[113  72 146  67 147 133 151 128 144  91 118  79 212 103 102 121 137 159
 152 171 123 124  80 104  69 102 112 127 132] : Q984
[122 134 121 128 114 136 131 136 137 139 131 150 125 130 121 126 132 114
 129 147 121 117 130 123 111  82  94 116 133] : Q188
[182 144 134 143  70 158 145 181  82 175 167  90 129 209 177 101 163 148
  72 101  99 177 128  67 128  86 146 102 168] : Q366
[145 165 163 125 131 149 121 184 152 162 181 109 125 209 151 176 127  90
 110 140 118 143 136  94 160 142  96 107 135] : Q495
[122  91 115 133  79 150 104 101 135  99 125 127 109 106 149 180 145 164
 165 178 139 150 122 129 107 110 125 124 130] : Q430
[ 95 144 134 143  70 158 145 181  82 175 167  90 129 209 177 101 163 148
  72 143  99 177 128  67 128  86 146  87 168] : Q439
[117  75 144  70 144 129 152 133 144  85 119  76 208 103 105 121 136 162
 153 164 121 129  80 107  70 105 114 127 129] : Q578
[117 107  88 134  95 145 103 105 130  86 119 126 104 113 169 171 144 159
 162 168 133 142 126 129 108 103 116 125 134] : Q859
[122 134 121 128 114 136 131 136 137 139 131 150 125 130 121 126 132 114
 129 147 121 117 121 119 131 123 117 122 133] : Q677
[ 93 140 134 142  72 160 145 177  82 175 171  95 131 210 179 103 159 146
  73 146  99 175 130  68 125  86 147  87 171] : Q668
start: [145 164] | Q430, 16
start: [104  69 102 112 127] | Q984, 23
tags:
[113] -> Q558
[147] -> Q731
[168] -> Q813
[114] -> Q90
[146] -> Q746
[169] -> Q347
key Q188 19:  | Q731

[167 105  43  35 118] = Q428
[ 70 188 123  36  25] = Q555
[202 171 196 142 170] = Q276
[ 84 158 217 177 129] = Q299
Table of tags by key:
[196] -> Q780
[217] -> Q233
[158] -> Q831
key Q299 2:  | Q233
q: [202 171 196 142 170] | Q276
start: [171 196] | Q276, 1
start: [123  36  25] | Q555, 2
start: [171 196 142] | Q276, 1

[182 219 146  91  92] : Q311
[166 188 163  79  85] : Q263
[142 201 160  79  85] : Q478
start: [201 160  79] | Q478, 1
key -> tag
[183] -> Q129
[182] -> Q285
[166] -> Q626
[167] -> Q267
[79] -> Q179
[142] -> Q209
key Q263 0:  | Q626
q: [182 219 146  91  92] | Q311
q: [166 188 163  79  85] | Q263
q: [142 201 160  79  85] | Q478

[117 126 127 139] : Q64
[105  94 106 163] : Q110
[154  95 103 163] : Q472
[104 121 106 166] : Q293
[122 138 132 134] : Q192
[ 94 123  98 153] : Q816
[127 126 133 130] : Q281
[105 163 103 147] : Q748
[108 113 110 147] : Q73
Table of tags by key:
[139] -> Q237
[163] -> Q839
[106] -> Q804
key Q110 3:  | Q839
q: [ 94 123  98 153] | Q816
q: [108 113 110 147] | Q73
start: [105 163 103] | Q748, 0
start: [106 163] | Q110, 2
start: [138 132] | Q192, 1
start: [105  94] | Q110, 0

[134 138 140 152 125 113 112 100]  Q881
[124 126  34 120 137 124 130 137]  Q723
[132 125 119 112 133 122 122 117]  Q362
[140 152 127 113 112 130 127 102]  Q101
[135 138 142 152 105 118 122 131]  Q521
start: [134 138 140 152 125] | Q881, 0
start: [140 152 125 113 112] | Q881, 2

[196 174 107 103 102 174 185 126 146] -> Q961
[195 166  45 206  91 133  75 104 159] -> Q800
[137 165 130 138  41 195 110  96  89] -> Q61
[124 163 130 170  82 140  99 120 151] -> Q485
[225 141  58 121 119 161 158 122 135] -> Q989
[148 171 130 128  72 158 191  85 105] -> Q785
[190 181 105  61 115 199 193  95  71] -> Q865
start: [137 165 130 138  41 195 110] | Q61, 0
tags:
[159] -> Q734
[160] -> Q470
[195] -> Q924
[174] -> Q507
[206] -> Q249
[132] -> Q122
[133] -> Q477
key Q800 5:  | Q477
start: [130 128  72] | Q785, 2
q: [225 141  58 121 119 161 158 122 135] | Q989
start: [195 166  45 206  91 133  75] | Q800, 0

[ 91  98 169 103 150 135 132]  Q265
[160 156 159  62 138  93 103]  Q963
[170 123 202 105 103 166 186]  Q3
[127 145 115 165 101 152 132]  Q510
[106 160 145 127 143 141 139]  Q882
[106 103  98 144 169  90  34]  Q686
[ 91  98 169 103 144 148 179]  Q647
[ 51 117 167 132 144 148 179]  Q216
[ 85 167 117 132 113 152 189]  Q692
key -> tag
[113] -> Q755
[189] -> Q80
[103] -> Q211
key Q692 4:  | Q755
q: [ 51 117 167 132 144 148 179] | Q216
start: [ 98 169 103 144] | Q647, 1
q: [106 103  98 144 169  90  34] | Q686
start: [167 117 132] | Q692, 1
q: [ 91  98 169 103 144 148 179] | Q647

[ 98 167 145 126 100 116 134 104 226 124 120 153 127  77 127 137 145 190
 122  33 116  51 148 117  83 146 133 151 109] -> Q370
[ 94 135 156 128 170 145 156 109 147 132  94 215  99  97 118 165 133 128
 105 101 110  89 231 132 111 101 141 114 159] -> Q810
[ 97 140 117 116 153 160 157  65 128 130 115 162 122 121  84 153 132 120
 105  92 114  74 183 134 127 103  69 113 178] -> Q959
[131 129 112 111 131 166 144  55 124 129 120 144 127 151  89 135 135 118
 128 104 113  94 156 133 139 146  39 132 173] -> Q815
[203 111 101 104  64 124 119  96 125 136 122 119 155 171 103 111 141 144
 198 132 114 152 128 134 136 194  72 181 111] -> Q904
[102 105 124  93 153 141 118  86 120 140 105 143  88 125 104 129 112 142
  93  86  87  97 136 121 106 110 107 112 162] -> Q408
[106 136 122 168 132 121 160 137 165 104 143  88 105 140 125 112  93 129
 142  87  86 133 191 137 110 163 158 140 148] -> Q338
[126 134 162 157 180 118 143 177 105 136 122 168 132 121 155 144 119 111
 123 178 133 151 163 129 145 107 206 104 136] -> Q483
[143 165 144 171 138 137 158 111 194 113 132 185 177 124 128 175 166 132
 158  81 146  92 190 141 159 167 136 165 173] -> Q845
[189 121 148 143 114 138 157 162 121 133 113 176 162 149 133 139 117 141
 179 206 126 187 176 127 154 162 125 147 121] -> Q951
start: [105 136 122 168 132 121] | Q483, 8
start: [140 105 143  88 125 104 129 112 142  93] | Q408, 9
tags:
[194] -> Q760
[128] -> Q587
[132] -> Q484
key Q845 8:  | Q760
q: [ 97 140 117 116 153 160 157  65 128 130 115 162 122 121  84 153 132 120
 105  92 114  74 183 134 127 103  69 113 178] | Q959
start: [153 160 157  65] | Q959, 4

[ 66 163  66  93 138 133 101 241 102] = Q124
[150 211 150  93 137 177 138  56  71] = Q538
[ 66  66  93 138 133 163  45 199 102] = Q708
start: [ 66 163  66  93 138 133] | Q124, 0
Table of tags by key:
[241] -> Q980
[242] -> Q581
[66] -> Q318
[163] -> Q465
[134] -> Q449
[133] -> Q843
key Q124 5:  | Q843
q: [ 66 163  66  93 138 133 101 241 102] | Q124

[ 49 152  58  63  39  73] = Q23
[114 152  79  87  35  93] = Q680
[ 49 152  58  63  39 118] = Q661
[141 147  96 104  49 107] = Q166
[114 141  79  87  35  93] = Q331
key -> tag
[63] -> Q888
[88] -> Q765
[87] -> Q900
[64] -> Q440
key Q661 3:  | Q888
start: [147  96 104] | Q166, 1
q: [ 49 152  58  63  39 118] | Q661

[208  54 117 161 174 157 142 171 185 164 153  67 149  26 135  88 193 115
 127 122 176 187  82  64 114 150 150 156  56 170 143 160 122 120 170 152
 166 134 229 122 141 143 137 134 186  80 145 102 119 144 106 116 157 168
 178 103 202 156]  Q664
[208  54 117 161 174 157 142 171 185 164 153  67 149  26 135  88 193 115
 127 122 176 187  82  64 114 150 150 156  56 170 143 160 122 126 170 152
 166 134 229 122 141 143 137 134 186  80 145 102 119  73  58 135 160  75
 103  79 202 156]  Q501
[ 72 108  73 152 174  46  88  56  98 113 167 100  88  26 108  39  74 127
 107  39 113  86  68 131 113 157 105 108  43 121  56 181 153  85 110 149
 131 166 139 100 133  91 178 126  87  15 200 172 112 160 135  58  79  73
 103  75  94 144]  Q502
start: [160 135  58  79  73 103  75] | Q502, 49
Table of tags by key:
[67] -> Q257
[100] -> Q960
[134] -> Q504
key Q664 11:  | Q257

[105  97 110 158]  Q699
[168 125 145 105]  Q662
[179  87 137 143]  Q352
[183 150 164 123]  Q270
[ 87 179 171 112]  Q869
[137 187 155 105]  Q761
[193 124 164 123]  Q58
tags:
[156] -> Q372
[155] -> Q965
[163] -> Q317
[106] -> Q35
[105] -> Q653
[164] -> Q911
key Q761 2:  | Q965
start: [137 143] | Q352, 2
q: [ 87 179 171 112] | Q869
start: [179  87] | Q352, 0
q: [183 150 164 123] | Q270

[209 113 178 211  25]  Q878
[167 113 178 139  25]  Q562
[197  52 125 153  73]  Q580
[167 113 178 211  25]  Q181
[153  91 166 114  28]  Q636
[139 113 178 211  25]  Q582
[182  59 140  71  54]  Q584
Table of tags by key:
[197] -> Q387
[196] -> Q133
[182] -> Q667
[125] -> Q646
[198] -> Q410
key Q580 0:  | Q387
q: [197  52 125 153  73] | Q580

[104 113 167 145 145 188  93] : Q842
[ 61 110 179 164 110 124 111] : Q789
[ 74  99 139 164 103  98 111] : Q656
[130 128 124 126 121 125 146] : Q174
[127 145 116 117  90  63 201] : Q127
[121 106  93 141 108  96 134] : Q11
[146 122 108 117 106 147 210] : Q378
[137 156 122 112 116  68 152] : Q955
start: [110 179 164 110 124] | Q789, 1
tags:
[124] -> Q583
[116] -> Q906
[180] -> Q413
[111] -> Q844
[167] -> Q13
[110] -> Q438
[179] -> Q717
key Q789 2:  | Q717
start: [145 145] | Q842, 3

[126  79 105 189 115  96  98 224 100 164  91  80] = Q847
[132 170 158 149 144  58 151  35 150  92 161 169] = Q705
[196  91 182 149  58 144 107 122 102 156  89 110] = Q805
[158 145  58 102 180  90 178 186 152 177 106 154] = Q204
[122  88 101 179 124  97 105 214 107 168 102 173] = Q923
[122  88 101 179 124  97 105 214 107 159  98  88] = Q268
tags:
[144] -> Q400
[102] -> Q130
[145] -> Q857
[96] -> Q399
[97] -> Q766
key Q923 5:  | Q766
start: [ 79 105 189] | Q847, 1
q: [132 170 158 149 144  58 151  35 150  92 161 169] | Q705
start: [149  58 144] | Q805, 3
q: [122  88 101 179 124  97 105 214 107 159  98  88] | Q268
q: [196  91 182 149  58 144 107 122 102 156  89 110] | Q805
start: [156  89 110] | Q805, 9

